In the rows, zero is written as 128.
Each path is a new rotation, seen through one point. The rows after it are directions, each followed by how far the rotation turns it, in degrees per step (0 if it stays put).
Each turn is a multiple of 5 degrees from 10 to 175, or 0.
Each row of a path follows its step; steps can be skipped.

step 2: [126 134 127 137 149 137 138 134 116 125 129 130 123 119 132 125 131 133
 125 136 131 133 125 124 140 123 131 126 125 134 127 136 114 143 140 130
 114 125 135 131 131 133 121 124 127 135 136 130 125 132 133 141 116 135
 134 121 123 135 111 125 139 105 121 141 134 117 124 131 129 126 123 125
 125 120 122 148]
step 6: [127 138 142 136 131 134 120 138 115 136 128 133 121 122 128 128 120 126
 137 117 127 138 118 125 125 155 130 126 132 135 125 134 134 143 109 131
 123 138 119 131 130 116 118 124 141 141 125 136 127 130 127 130 123 118
 126 112 135 132 137 123 135 120 115 125 139 132 124 130 124 120 131 132
 127 128 120 140]
step 7: [125 126 123 135 137 141 131 141 137 117 132 127 128 122 134 122 122 125
 115 130 126 132 130 122 133 136 142 136 136 126 129 145 125 126 123 146
 127 135 140 132 128 137 122 116 123 136 107 133 127 136 115 149 133 140
 139 129 135 142 116 136 137 123 126 129 123 130 131 128 122 119 123 138
 131 129 125 135]
step 9: [142 132 126 128 130 132 124 131 128 129 121 122 123 117 124 113 122 125
 140 117 129 151 132 120 119 136 150 127 121 131 113 137 141 133 123 129
 116 126 131 140 133 135 135 117 133 137 139 134 117 130 120 117 133 132
 121 113 134 135 131 123 127 116 122 131 127 120 117 130 125 121 140 130
 134 126 121 131]
step 11: [123 140 142 137 130 124 119 143 123 140 130 137 128 120 139 122 136 131
 129 140 131 129 127 108 128 133 136 140 129 134 113 129 116 139 131 135
 131 137 123 132 140 128 123 137 131 127 128 136 114 139 123 126 121 149
 128 120 131 128 139 132 136 121 120 131 138 139 130 125 141 125 118 134
 118 125 126 130]
step 19: [116 138 138 141 133 133 119 141 132 122 123 132 123 116 129 117 112 134
 109 127 128 131 123 128 134 146 123 125 120 132 126 133 117 141 126 137
 131 118 147 132 124 126 121 122 129 142 118 142 126 139 121 120 129 133
 126 117 143 140 125 128 134 123 134 135 131 137 127 139 128 121 129 131
 122 126 122 133]
step 20: [134 142 134 134 147 130 138 136 127 126 123 117 132 130 130 130 132 128
 131 114 131 134 130 111 127 127 146 134 127 136 121 128 130 129 125 151
 121 135 125 137 126 147 127 127 133 131 121 137 124 148 123 135 126 134
 127 117 123 128 122 127 139 118 131 132 126 121 130 123 131 128 122 114
 140 142 119 130]
Directions:
[128 128 130 126 129 128 124 130 125 129 126 127 128 129 129 127 130 131
 125 129 128 128 127 129 125 132 128 128 126 130 126 127 130 128 128 125
 129 127 129 128 128 127 128 131 132 131 130 130 125 128 127 124 129 128
 128 128 131 127 130 132 131 126 129 126 130 129 131 128 126 129 128 129
 128 131 127 124] -> 135
[129 131 127 127 129 128 129 129 128 129 126 127 130 128 131 129 130 130
 127 131 127 128 128 127 126 129 131 129 129 128 131 128 127 130 130 129
 128 129 127 127 126 133 125 128 128 127 128 123 127 130 131 129 127 128
 122 129 127 130 128 130 126 126 126 126 127 129 131 128 128 132 129 127
 126 126 131 126] -> 115
[131 130 129 131 128 129 130 130 130 129 128 131 130 129 129 127 129 123
 130 128 127 130 128 128 126 128 127 131 126 131 126 127 130 130 128 128
 131 131 127 127 129 128 130 132 131 127 130 126 129 130 127 127 126 127
 131 131 129 127 126 128 125 131 125 126 126 130 129 128 129 128 127 130
 127 126 125 127] -> 65
[130 127 131 130 128 127 128 127 129 126 128 129 126 129 129 131 128 129
 129 128 126 128 122 130 127 130 127 127 125 127 125 132 127 128 126 128
 127 127 130 126 129 130 128 125 129 128 132 124 128 126 130 129 130 127
 128 122 132 128 129 127 127 131 129 127 128 128 128 129 127 130 129 130
 127 128 127 130] -> 115
[126 130 129 127 131 129 127 131 125 129 129 129 127 127 128 130 126 126
 128 126 126 127 127 128 126 130 129 128 127 124 128 124 129 127 128 133
 132 127 128 125 128 128 126 124 130 129 125 129 132 131 130 127 127 127
 132 127 128 126 127 129 129 131 129 125 127 125 128 129 128 125 129 127
 126 130 132 128] -> 55
[127 128 132 128 125 129 132 127 125 128 129 127 127 126 130 131 127 125
 127 129 128 127 129 125 126 125 126 130 126 130 126 125 127 128 128 127
 127 127 132 128 130 129 125 128 129 127 129 127 127 127 128 127 126 128
 129 127 128 130 131 125 132 125 127 127 127 131 127 131 130 130 126 125
 130 131 129 127] -> 125
[127 128 129 128 130 129 128 127 129 126 127 129 125 128 129 128 128 127
 127 125 128 124 126 130 124 127 126 128 131 130 133 126 124 128 125 129
 129 126 129 131 127 128 129 131 128 132 126 127 129 129 127 125 130 127
 126 130 130 128 131 126 127 130 128 128 128 128 125 129 128 131 128 127
 127 124 129 129] -> 160

step 4: [113 139 134 133 134 121 121 126 134 127 127 118 122 141 125 122 118 128
 128 122 130 137 127 125 127 127 129 130 121 125 116 127 145 128 143 138
 139 137 129 128 124 122 132 132 125 131 129 125 128 116 121 136 118 129
 130 128 141 134 122 136 113 127 139 138 118 128 141 130 142 131 124 113
 131 130 116 132]
step 6: [122 128 131 132 118 128 126 117 121 137 117 134 122 134 127 128 114 120
 122 141 119 128 141 122 123 128 124 131 137 123 128 121 140 133 138 123
 134 124 130 133 137 131 143 122 121 122 132 134 125 119 129 132 139 125
 131 122 137 125 143 143 120 125 126 115 144 120 122 122 121 116 126 124
 136 126 121 139]
step 10: [119 123 123 131 122 143 129 130 127 134 122 113 132 127 137 133 134 128
 123 133 111 130 125 118 147 118 133 131 132 120 131 129 121 125 132 126
 129 131 127 139 130 128 127 134 134 119 117 132 120 118 121 129 125 126
 120 126 131 117 128 140 106 127 124 131 122 131 130 112 133 135 111 131
 129 132 135 126]
step 16: [128 130 137 121 129 131 134 121 132 126 148 126 126 133 127 119 127 124
 115 133 135 132 137 133 136 111 125 128 115 138 122 131 132 138 128 132
 138 115 130 138 130 138 131 133 118 126 127 128 119 126 128 125 133 131
 130 135 119 128 122 142 125 140 130 124 120 138 133 133 117 120 109 123
 128 137 137 121]
step 22: [121 131 129 142 134 132 130 116 138 131 123 124 129 134 134 119 138 119
 129 129 135 118 146 129 136 123 133 124 136 115 121 122 128 126 129 131
 141 127 117 127 131 112 120 128 142 139 121 135 123 134 124 126 123 126
 120 133 121 132 123 131 127 133 130 119 129 142 144 134 119 139 131 116
 131 116 129 123]
step 23: [134 132 123 116 129 112 134 121 125 136 134 118 127 130 140 127 128 134
 133 123 129 139 121 131 121 134 130 125 117 123 114 136 122 124 131 137
 133 138 123 128 135 135 129 115 129 121 130 145 124 120 115 131 126 128
 140 125 134 123 117 135 119 132 122 123 125 123 137 123 115 122 138 123
 125 113 116 118]
step 25: [119 120 146 140 117 115 135 126 118 129 129 131 131 115 127 123 130 120
 120 121 106 133 134 127 122 132 122 125 120 137 128 131 137 132 132 137
 137 122 140 126 136 137 139 127 136 133 124 124 128 132 120 117 120 124
 143 122 127 125 126 124 125 124 127 127 124 127 127 114 125 115 121 133
 130 120 131 123]
Directions:
[128 126 127 126 130 129 129 128 132 127 128 130 128 130 126 128 133 130
 128 131 128 131 128 129 129 131 130 127 130 126 133 127 129 129 126 126
 129 129 130 128 125 126 128 127 126 130 129 131 129 128 132 128 127 130
 129 130 125 130 126 125 131 130 129 128 130 131 129 126 129 127 126 126
 130 126 126 127] -> 170
[132 132 128 131 131 125 129 125 128 127 126 128 125 129 128 127 129 129
 131 128 124 128 127 128 130 128 127 128 129 129 127 131 124 127 126 128
 129 130 130 127 129 127 126 128 131 130 128 132 127 125 126 128 129 128
 130 127 126 128 130 127 128 125 128 126 124 131 131 127 130 131 129 131
 129 130 127 129] -> 35
[128 128 130 127 127 129 129 126 130 126 130 126 129 127 127 128 129 125
 127 131 126 129 131 127 127 125 130 130 133 126 125 125 129 131 125 130
 131 128 127 128 128 128 129 128 131 128 128 126 130 130 126 128 124 129
 133 129 128 124 131 127 127 130 129 124 127 129 126 129 128 128 127 128
 128 130 126 129] -> 115
[128 127 129 131 125 130 131 129 130 126 130 126 129 128 128 129 129 132
 128 126 124 129 127 129 129 128 128 126 127 130 130 126 126 131 130 125
 124 127 127 130 130 129 126 126 128 126 125 125 128 130 127 128 129 128
 128 127 126 125 125 129 130 129 132 128 125 127 130 125 131 127 128 126
 127 130 126 131] -> 45
